Here are some points:
[-0.52 -2.41 -1.80 -0.80 -2.57 3.75 -1.72 1.79 0.48 -1.02 0.38 -0.51 -1.45 0.48 -1.63 -1.25]
[0.17 0.38 1.68 -1.10 2.35 -2.85 0.61 -0.06 1.30 1.15 -0.27 -0.21 3.03 1.11 -0.10 0.81]
[-0.89 -2.37 -1.57 -1.22 -3.15 3.35 -1.00 1.08 0.61 -1.58 0.04 -0.49 -1.08 -0.25 -1.77 -1.40]
[0.67 0.81 0.30 0.31 1.51 -2.12 1.25 -0.31 -0.26 0.67 -0.63 0.21 0.94 0.63 0.72 1.19]
[0.66 0.39 1.18 0.13 3.02 -2.17 0.82 -0.69 -0.16 0.88 -0.82 -0.45 1.04 0.27 1.01 1.04]
[-0.89 -1.47 -1.26 -0.90 -3.09 2.89 -1.21 0.94 -0.06 -1.40 0.57 -0.39 -1.04 -0.21 -1.17 -0.73]
[-0.33 2.05 2.38 0.46 -1.42 -1.22 0.55 0.01 -0.78 -1.51 2.30 2.66 -1.75 -0.84 0.58 0.11]
[-0.05 -1.75 -1.33 -1.83 -1.53 3.00 0.55 2.25 -0.60 0.33 -1.00 1.86 2.68 1.57 -1.03 0.23]
[1.86 0.90 1.71 0.21 2.34 -2.03 0.98 -0.04 -0.46 0.53 -0.95 1.43 0.63 0.08 1.22 1.24]
[-0.58 2.01 1.64 0.68 -0.56 -0.71 0.54 0.01 -1.70 -0.11 1.09 0.12 -1.24 -1.44 1.39 0.04]
[0.77 0.66 0.37 -0.33 3.09 -1.12 -0.93 0.36 -0.42 1.34 -0.60 -0.33 0.17 -1.57 -0.51 -0.12]
[0.52 0.81 0.41 0.70 1.93 -2.13 1.09 -0.58 -0.15 0.28 -0.47 0.25 0.08 0.59 0.53 0.76]
[-0.49 -1.93 -2.09 -1.13 -2.81 3.50 -0.84 0.88 0.63 -1.13 0.48 -0.80 -0.60 0.25 -1.45 -0.95]
[-0.59 -2.07 -1.56 -1.05 -2.62 3.33 -0.94 0.92 0.62 -1.53 0.65 0.18 -0.82 0.31 -1.68 -0.89]
[0.99 1.16 0.93 0.30 0.58 -1.80 1.36 -0.27 -0.78 0.04 0.29 0.02 -0.09 0.29 0.86 1.22]
[-0.47 -1.77 -1.89 -1.53 -3.17 3.19 -1.43 0.11 0.87 -0.92 1.20 -0.72 -0.13 0.46 -1.48 -2.38]
[-0.34 1.45 1.88 0.89 -1.63 -2.32 0.30 -0.31 -0.86 -0.46 -0.07 -0.44 -0.74 -0.85 1.23 0.33]
[-1.03 -0.81 -2.62 -0.60 -1.80 2.39 0.61 -0.18 1.14 -0.82 0.57 -0.51 -0.22 1.01 -2.38 -2.11]
[-0.52 1.12 0.81 -1.00 1.10 -1.73 0.32 -0.84 -0.32 1.51 -1.69 1.70 0.01 1.13 -0.32 0.72]
[-0.23 -1.31 -2.05 -0.59 -1.95 2.35 -0.65 0.36 0.78 -1.14 0.27 -0.55 -0.25 0.31 -1.21 -0.98]
[0.62 0.34 1.15 0.28 3.01 -2.30 0.88 -0.54 -0.11 0.75 -0.77 -0.37 0.87 0.30 0.91 0.94]
[-0.37 -2.02 -0.21 -1.73 -4.10 2.42 -1.21 -0.99 1.48 -0.19 -0.78 -0.14 -0.57 0.47 -0.64 -2.03]
[-0.31 -1.48 -2.97 -0.34 -1.63 3.84 0.94 1.43 -0.04 -1.47 0.53 0.60 0.41 2.14 -2.88 -1.32]
[-0.38 -1.59 -2.20 -0.84 -2.99 3.59 -1.53 -0.02 0.47 -1.05 1.18 -0.60 -0.82 0.00 -1.14 -2.44]
12 more points follow, each with its number after it:
[-0.12 0.52 1.36 -0.09 2.48 -2.26 0.59 -0.55 -0.05 1.06 -0.94 0.33 1.44 0.59 0.44 0.52] 0
[0.11 0.43 1.29 0.26 2.56 -2.20 0.85 -0.64 0.37 1.00 -0.46 -0.33 1.65 0.22 0.72 0.68] 1
[0.83 0.91 1.18 1.35 2.38 -2.82 1.45 0.10 0.49 -0.31 -0.73 0.48 0.22 0.84 0.86 1.44] 2
[-0.60 -1.73 -1.84 -1.28 -3.01 3.45 -1.05 1.10 0.13 -1.20 0.20 -0.80 -1.05 0.40 -1.51 -0.99] 3
[0.14 0.53 1.22 0.02 2.74 -2.29 0.88 -0.59 0.51 1.09 -0.21 -0.40 1.86 0.20 0.73 0.60] 4
[-0.23 0.31 -2.17 0.92 -2.19 1.17 0.09 0.55 -0.06 -0.34 -0.47 -0.71 -0.85 -0.36 -2.22 -0.11] 5
[-0.09 -1.78 -3.54 1.59 -2.13 5.43 -2.12 -1.43 1.34 -3.10 -1.50 2.13 -2.10 3.37 -1.66 -1.10] 6
[0.57 1.06 0.16 0.70 1.90 -2.58 0.34 -1.29 -0.21 -0.07 -0.77 1.42 0.16 0.74 1.24 0.76] 7
[1.72 0.80 -0.52 1.65 0.69 -1.90 3.41 1.22 -1.32 1.15 -0.04 1.36 2.01 0.31 1.83 1.55] 8
[-1.32 2.50 1.64 -0.39 -1.15 -1.09 0.53 -1.26 0.17 3.09 1.66 -1.72 -0.83 -3.61 2.34 -1.02] 9
[-0.63 -1.26 -2.48 -1.27 -3.24 4.43 -1.00 0.89 0.13 -0.86 0.93 -0.16 -0.60 -0.85 -1.30 -1.05] 10
[-0.59 -1.98 -2.34 -0.26 -3.30 3.79 -1.63 0.52 0.70 -1.36 0.24 0.02 -1.19 0.60 -0.28 -1.21] 11
Which of these numbered points is nearest to each point below, ignoring the direction in which the first points spread most? Its number follows each.
[0.68 0.53 0.14 0.01 3.13 -2.09 -0.06 -2.27 -0.28 -0.63 -1.76 1.55 -0.01 0.61 1.23 1.02] > 7
[0.56 0.75 -0.47 0.46 3.46 -1.80 0.59 -1.63 0.73 0.26 -1.77 2.02 1.26 1.43 0.62 1.35] > 7
[-0.04 0.90 -1.19 0.97 -1.78 0.49 -0.05 0.24 -0.36 0.10 -0.16 -0.05 -0.58 -0.37 -1.32 0.06] > 5
[-1.29 3.56 4.24 1.01 -2.83 -3.00 -0.66 -0.40 -2.45 -0.17 3.71 0.45 -1.17 -3.48 3.47 -0.32] > 9
[-0.72 -1.86 -1.86 -1.04 -2.79 3.32 -1.02 1.00 0.47 -1.28 0.18 -0.66 -0.68 0.40 -1.63 -0.92] > 3
[0.96 1.05 1.47 0.59 2.56 -2.49 -0.36 -1.97 0.19 2.51 0.71 -0.37 1.80 -0.96 2.19 -1.32] > 4
[1.08 -0.31 1.01 1.90 0.70 -1.30 -0.03 0.28 0.07 0.66 -0.66 -0.08 -1.52 -0.64 1.36 0.34] > 11
[-0.62 -1.65 -1.87 -1.01 -2.85 3.47 -1.18 1.04 0.55 -1.36 0.45 -0.70 -0.87 0.28 -1.58 -0.92] > 3
[0.20 0.56 -0.32 1.03 1.47 -1.41 1.26 -0.46 0.54 0.35 -0.65 -0.33 0.35 1.08 0.68 0.81] > 2
[-0.61 -1.85 -1.78 -1.17 -2.88 3.49 -1.00 1.04 0.38 -1.12 0.30 -0.82 -0.75 0.24 -1.69 -0.99] > 3
[-0.76 -1.66 -1.78 -1.25 -3.00 3.53 -1.00 0.95 0.26 -1.07 0.38 -0.47 -0.86 0.38 -1.68 -0.99] > 3
[0.06 3.46 0.04 2.32 -1.84 -0.74 1.36 -0.57 -1.83 0.80 0.50 -0.37 -1.97 -2.07 -0.44 0.46] > 5
[-0.67 -1.88 -1.96 -1.11 -2.90 3.52 -1.12 0.99 0.31 -1.19 0.10 -0.75 -0.92 0.53 -1.71 -0.69] > 3
[0.08 0.33 1.15 0.21 2.78 -2.18 0.93 -0.35 -0.04 0.80 -0.68 -0.29 1.69 0.25 0.74 0.93] > 1
[0.94 2.23 0.81 -0.77 5.88 -1.34 0.39 0.69 -1.35 2.00 0.70 1.05 1.74 -2.81 3.08 0.94] > 10
[0.99 -0.27 0.27 0.36 2.80 -1.77 0.86 0.04 2.02 0.38 0.51 0.31 2.18 0.04 1.32 -0.14] > 4
[-0.72 -1.63 -1.80 -1.08 -2.86 3.58 -1.18 0.89 0.37 -1.14 0.44 -0.73 -0.88 0.36 -1.58 -0.91] > 3
[0.02 -0.83 -2.72 -0.77 -0.69 2.17 -2.01 1.15 1.21 -0.50 0.35 -0.64 0.19 -0.72 -2.00 -1.65] > 4
[0.55 0.77 0.73 -0.04 1.75 -2.10 0.96 0.00 -0.49 1.79 -1.30 2.21 1.06 1.15 -0.12 1.39] > 0
[1.35 1.34 0.54 -0.37 4.12 -1.31 1.03 -0.64 -0.50 1.82 -0.22 0.02 0.06 -2.05 2.09 0.17] > 10
[-0.51 0.20 -0.63 -0.48 -1.44 0.86 -0.84 -0.37 -0.34 -0.35 0.80 0.61 -0.11 -0.36 -0.12 0.03] > 10
[-1.20 -1.40 -2.36 -0.45 -2.63 2.91 0.38 0.36 0.67 -1.64 0.73 0.01 -0.56 1.47 -2.76 -2.16] > 2
[1.04 -0.44 0.34 1.66 1.72 -2.05 0.76 -0.32 1.32 1.38 -1.23 2.01 1.36 0.66 2.68 1.86] > 11
[-0.78 -1.86 -1.78 -1.19 -2.76 3.33 -1.12 1.09 0.60 -0.86 0.25 -0.62 -0.81 0.31 -1.49 -1.06] > 3
[-0.58 -1.88 -1.84 -0.87 -2.93 3.49 -1.06 1.03 0.25 -1.17 0.36 -0.80 -0.92 0.20 -1.61 -1.02] > 3
[-0.84 2.53 1.40 1.43 -2.47 -1.26 -0.13 -0.46 -1.91 -0.34 1.52 0.16 -1.87 -2.68 1.18 -0.76] > 9
[0.08 0.47 1.56 0.32 2.68 -2.08 0.65 -0.61 0.11 0.81 -0.56 -0.13 1.55 0.39 0.93 0.94] > 1
[0.35 0.32 1.11 1.49 0.08 -1.78 1.30 -1.84 0.60 1.56 -0.76 0.07 -0.46 -1.06 1.56 1.25] > 11
[0.60 0.62 0.62 0.37 2.44 -2.35 0.98 -0.82 0.33 0.82 -0.67 0.10 0.97 0.54 0.79 1.29] > 1
[0.55 0.38 1.31 0.23 2.97 -2.38 0.62 -0.70 -0.10 0.84 -0.63 -0.30 0.99 0.19 0.98 0.84] > 1
[-0.57 -1.87 -1.86 -1.16 -2.91 3.54 -1.17 0.95 0.46 -1.25 0.33 -0.71 -0.91 0.17 -1.69 -0.88] > 3
[1.09 0.54 2.02 -0.21 3.04 -2.39 2.06 -0.71 1.71 -0.05 0.22 3.07 0.98 1.33 0.67 1.20] > 2
[0.39 0.81 2.42 -0.48 2.61 -3.67 0.58 -0.04 0.02 0.81 1.41 0.79 2.87 0.15 2.34 0.97] > 4
[-0.47 2.89 1.03 1.72 -2.44 -0.87 0.62 1.00 -2.29 0.93 1.27 1.00 -1.27 -2.97 -0.89 0.68] > 5
[-0.78 -1.81 -1.75 -0.96 -2.92 3.45 -1.20 1.05 0.45 -1.23 0.24 -0.85 -0.95 0.19 -1.66 -0.94] > 3
[0.47 2.92 2.43 1.69 -0.69 -3.05 0.07 -0.18 1.49 2.68 0.06 -1.31 -0.21 1.66 0.80 1.25] > 5
[0.12 1.31 -0.28 1.41 3.43 -2.76 2.33 -3.02 0.12 -1.30 -0.81 2.15 0.07 2.37 -1.06 -1.18] > 7
[0.23 1.18 -0.29 0.98 0.58 -1.56 1.23 0.06 -0.62 0.53 -0.30 0.30 0.63 -0.13 -0.01 0.95] > 5
[0.25 1.09 0.88 0.89 2.41 -2.45 -0.03 -2.19 0.89 0.97 0.04 0.31 1.83 0.71 1.58 -1.00] > 4
[1.13 0.23 -0.26 0.19 2.99 -1.79 -0.14 0.10 0.86 1.54 -0.54 0.90 1.31 -1.04 0.02 0.78] > 4
[-0.04 -0.99 -2.30 -0.15 -2.64 2.85 -0.51 1.12 0.34 -1.06 -0.11 -0.77 -0.67 0.08 -2.12 -0.78] > 5
[-1.36 2.52 1.19 0.46 -0.06 -3.28 -1.10 -2.43 -0.75 -0.44 -1.11 -0.05 -0.64 1.08 -1.68 0.71] > 5
[-0.67 -1.82 -1.94 -1.09 -2.97 3.65 -1.15 1.16 0.34 -1.15 0.40 -0.64 -0.87 0.30 -1.66 -1.09] > 3
[1.81 0.58 -0.69 1.58 0.57 -1.81 -0.40 -2.94 0.96 0.83 1.47 0.59 1.07 -0.15 1.85 -2.12] > 7
[-0.80 -1.47 -1.80 -1.03 -2.84 3.40 -0.97 0.98 0.58 -1.21 0.40 -0.62 -0.91 0.65 -1.49 -0.94] > 3
[0.07 0.44 1.27 -0.29 2.45 -2.19 0.24 -0.76 0.03 0.96 -1.24 0.63 1.27 0.75 0.62 1.17] > 0
[-0.29 -1.96 -2.07 -1.11 -2.86 3.50 -1.27 1.07 0.43 -1.20 0.28 -0.50 -0.97 0.46 -1.56 -0.90] > 3
[-0.67 -1.70 -2.04 -0.93 -2.75 3.44 -1.35 1.17 0.53 -1.19 0.25 -0.69 -0.81 0.23 -1.59 -0.91] > 3
[-0.32 -1.98 -1.92 -1.01 -2.84 3.57 -1.12 1.08 0.55 -1.34 0.48 -0.38 -1.03 0.41 -1.64 -1.05] > 3
[1.87 -1.76 -2.10 1.75 -4.01 4.42 -2.66 1.17 -0.02 -1.19 0.94 -0.30 -1.75 1.36 -1.81 -1.12] > 11
[-1.20 2.07 1.73 0.86 -0.63 -0.76 -0.07 -1.59 -1.61 -0.52 0.21 0.70 -2.00 -1.42 1.73 0.00] > 11
[0.49 0.44 0.44 0.99 2.10 -2.18 1.00 -0.47 0.53 0.74 -1.22 0.41 0.74 0.79 1.53 1.29] > 2
[0.14 0.29 1.19 0.23 2.54 -2.18 0.71 -0.49 0.38 1.04 -0.58 -0.34 1.68 0.32 0.63 0.79] > 1
[-0.32 -0.70 -1.20 -0.29 -2.61 2.24 -1.50 -0.70 0.01 -0.80 1.65 -0.02 -0.97 -0.49 -0.06 -2.14] > 11
[1.77 -1.97 -2.25 1.17 -3.35 4.66 -2.12 1.02 0.49 -1.31 0.59 -0.59 -1.53 1.34 -1.72 -1.22] > 11
